m =
479	567	357	652	381	667	224	352	325	464	520
444	539	585	635	402	402	591	439	412	241	506
541	608	365	666	353	503	492	405	365	370	517
502	617	374	702	348	682	236	370	321	420	494
529	731	132	449	534	364	713	582	247	550	490
494	706	171	404	524	394	688	559	302	569	502
414	242	494	444	696	701	566	539	469	444	479
463	403	430	426	444	484	469	365	557	438	449
398	467	536	471	516	387	477	282	629	605	234
426	515	629	529	542	381	483	260	579	621	213
418	529	653	538	590	378	512	210	623	686	115
577	303	474	432	595	600	520	453	487	463	461
458	157	464	441	694	674	583	504	555	434	510
449	518	703	309	462	387	274	753	364	600	537
Indices start at 1.
Which number is the entry at row 1, column 2?
A: 567
Which number is the top-left entry?
A: 479
The entry at row 2, column 1: 444
Which number is the entry at row 1, column 3?
A: 357
The entry in the bottom-right corner: 537
The entry just right of the largest entry: 364
Which number is the entry just right of 621?
A: 213
Which number is the entry directly above 517?
A: 506
The entry in the top-right corner -> 520
Which number is the entry just right of 348?
A: 682
Which number is the entry in row 3 and column 1?
A: 541
Which number is the entry directly below 438?
A: 605
Which number is the entry just left of the largest entry?
A: 274
The entry directly below 461: 510
The bottom entry of the column that holds the largest entry is 753
The entry in the bottom-left corner -> 449
Which number is the smallest entry?
A: 115
The entry at row 3, column 3: 365
Which number is the entry just left of 538?
A: 653
Which number is the entry directly above 686?
A: 621
Which number is the entry just left of the smallest entry?
A: 686
The entry directly below 439: 405
Which number is the entry at row 2, column 2?
A: 539
The entry in row 3 and column 2 is 608
The entry directly above 510: 461
The entry directly above 458 is 577
Which number is the entry just right of 503?
A: 492
